data = 128,115,118,146,128,122,128,120,110,111,128,105,129,119,128,106
data[0] => 128
data[8] => 110
data[2] => 118
data[1] => 115
data[5] => 122

arr =
[[131 126 136 124 130 128 131 141 131 125]
 [134 124 116 129 154 129 125 108 124 133]
 [122 126 135 130 141 120 132 125 127 122]
 [128 124 130 131 115 126 127 138 129 126]
 [129 129 120 122 142 128 125 131 126 126]
 [125 128 124 137 122 119 125 142 127 124]
 [128 129 124 132 129 128 126 127 127 128]]
arr[0][0] -> 131
arr[4][8] -> 126
arr[2][2] -> 135
arr[4][3] -> 122
arr[5][4] -> 122
arr[1][9] -> 133
arr[2][4] -> 141
arr[1][6] -> 125
arr[0] -> [131, 126, 136, 124, 130, 128, 131, 141, 131, 125]
arr[:, 4] -> [130, 154, 141, 115, 142, 122, 129]
arr[6][6] -> 126
arr[0][2] -> 136
arr[:, 7] -> [141, 108, 125, 138, 131, 142, 127]
arr[5] -> [125, 128, 124, 137, 122, 119, 125, 142, 127, 124]
arr[0][7] -> 141
arr[6][1] -> 129
arr[:, 0] -> [131, 134, 122, 128, 129, 125, 128]
arr[:, 3] -> [124, 129, 130, 131, 122, 137, 132]
arr[3][5] -> 126
arr[:, 1] -> [126, 124, 126, 124, 129, 128, 129]
arr[0][1] -> 126
arr[6][8] -> 127

m =
[[132 144 124 124 123]
 [122 133 129 130 127]
 [129 111 131 126 124]
 [129 127 130 128 114]
 [122 156 130 138 118]]
m[0][0]	132
m[4][4]	118
m[3][2]	130
m[1][0]	122
m[4][0]	122
m[1][2]	129
m[:, 1]	[144, 133, 111, 127, 156]
m[2][2]	131
m[0][4]	123
m[2][1]	111
m[3][3]	128

a =
[[125 127 116 126 143 119 115 111 123 130]
 [115 123 150 110 142 144 147 143 141 111]
 [128 127 122 118 120 132 130 125 131 122]
 [123 134 137 140 140 113 129 139 109 143]
 [126 127 129 103 147 145 134 119 136 112]
 [118 138 129 136 143 116 127 131 114 142]
 [120 118 118 130 115 117 118 119 130 138]
 [111 132 116 135 142 117 123 118 126 118]]
a[0][0]	125
a[5][5]	116
a[3][0]	123
a[:, 6]	[115, 147, 130, 129, 134, 127, 118, 123]
a[2][8]	131
a[3][8]	109
a[7][2]	116
a[1][3]	110
a[4][1]	127
a[0][9]	130
a[0]	[125, 127, 116, 126, 143, 119, 115, 111, 123, 130]
a[6]	[120, 118, 118, 130, 115, 117, 118, 119, 130, 138]
a[2]	[128, 127, 122, 118, 120, 132, 130, 125, 131, 122]
a[1][4]	142
a[0][4]	143
a[7][7]	118
a[3][7]	139
a[:, 8]	[123, 141, 131, 109, 136, 114, 130, 126]
a[6][9]	138
a[5][0]	118
a[4]	[126, 127, 129, 103, 147, 145, 134, 119, 136, 112]
a[4][3]	103
a[:, 5]	[119, 144, 132, 113, 145, 116, 117, 117]
a[7][9]	118
a[1]	[115, 123, 150, 110, 142, 144, 147, 143, 141, 111]

B =
array([[146, 148, 110, 115, 112, 113, 152, 105, 148, 107, 104, 106],
       [129, 141, 107, 113, 132, 107, 147, 129, 143, 124, 118, 107]])
B[-2,0]	146
B[0,11]	106
B[-1,1]	141
B[0]	[146, 148, 110, 115, 112, 113, 152, 105, 148, 107, 104, 106]
B[1,-10]	107
B[:, 6]	[152, 147]
B[-1,6]	147
B[0,-6]	152
B[-2,1]	148
B[:, -12]	[146, 129]
B[-1,-9]	113

grid =
[[132 139 118 137 133 135 105 126 134 114 134 137 133 109 134]
 [134 115 123 129 123 128 135 132 118 138 120 129 126 136 133]
 [133 125 115 134 130 131 119 130 127 122 129 138 130 121 133]
 [138 123 110 139 130 136 114 132 125 124 128 140 131 119 138]
 [132 104 106 141 137 142 127 132 126 139 133 134 141 135 137]]
Rows and columns are counted from 0.
(0, 0) = 132
(4, 7) = 132
(3, 14) = 138
(2, 12) = 130
(1, 3) = 129
(0, 10) = 134
(0, 3) = 137
(1, 2) = 123
(4, 12) = 141
(4, 8) = 126
(0, 6) = 105
(4, 1) = 104
(4, 3) = 141
(0, 12) = 133
(0, 5) = 135
(0, 13) = 109
(3, 13) = 119
(2, 11) = 138
(1, 9) = 138
(1, 1) = 115
(3, 7) = 132
(1, 6) = 135
(4, 14) = 137
(2, 3) = 134
(2, 6) = 119
(2, 0) = 133
(1, 11) = 129

X =
[[106 109 104 107 121 111 110 107 123 107 109 124 108 111 111]
 [145 138 146 143 139 137 140 147 149 124 150 137 135 128 129]
 [112 112 110 112 119 110 113 113 119 112 131 116 113 108 112]
 [111 113 108 111 116 116 112 114 104 121 118 115 114 116 117]]
X[0][-15] = 106
X[0][-9] = 110
X[-4] = [106, 109, 104, 107, 121, 111, 110, 107, 123, 107, 109, 124, 108, 111, 111]
X[0][1] = 109
X[0][9] = 107
X[-1][14] = 117
X[-2][-1] = 112
X[1][-15] = 145
X[1][-11] = 139
X[-1][-10] = 116
X[-3][8] = 149
X[3] = [111, 113, 108, 111, 116, 116, 112, 114, 104, 121, 118, 115, 114, 116, 117]
X[:, 3] = [107, 143, 112, 111]
X[2][8] = 119
X[0][11] = 124
X[3][6] = 112
X[-3][-1] = 129
X[3][-8] = 114
X[3][-4] = 115
X[0][-11] = 121

W = [107 106 147 151 145 143 114 139 116 145 146]
W[0]: 107
W[5]: 143
W[10]: 146
W[7]: 139

A = [138 128 133 133 107 152 115]
A[0]	138
A[3]	133
A[4]	107
A[6]	115
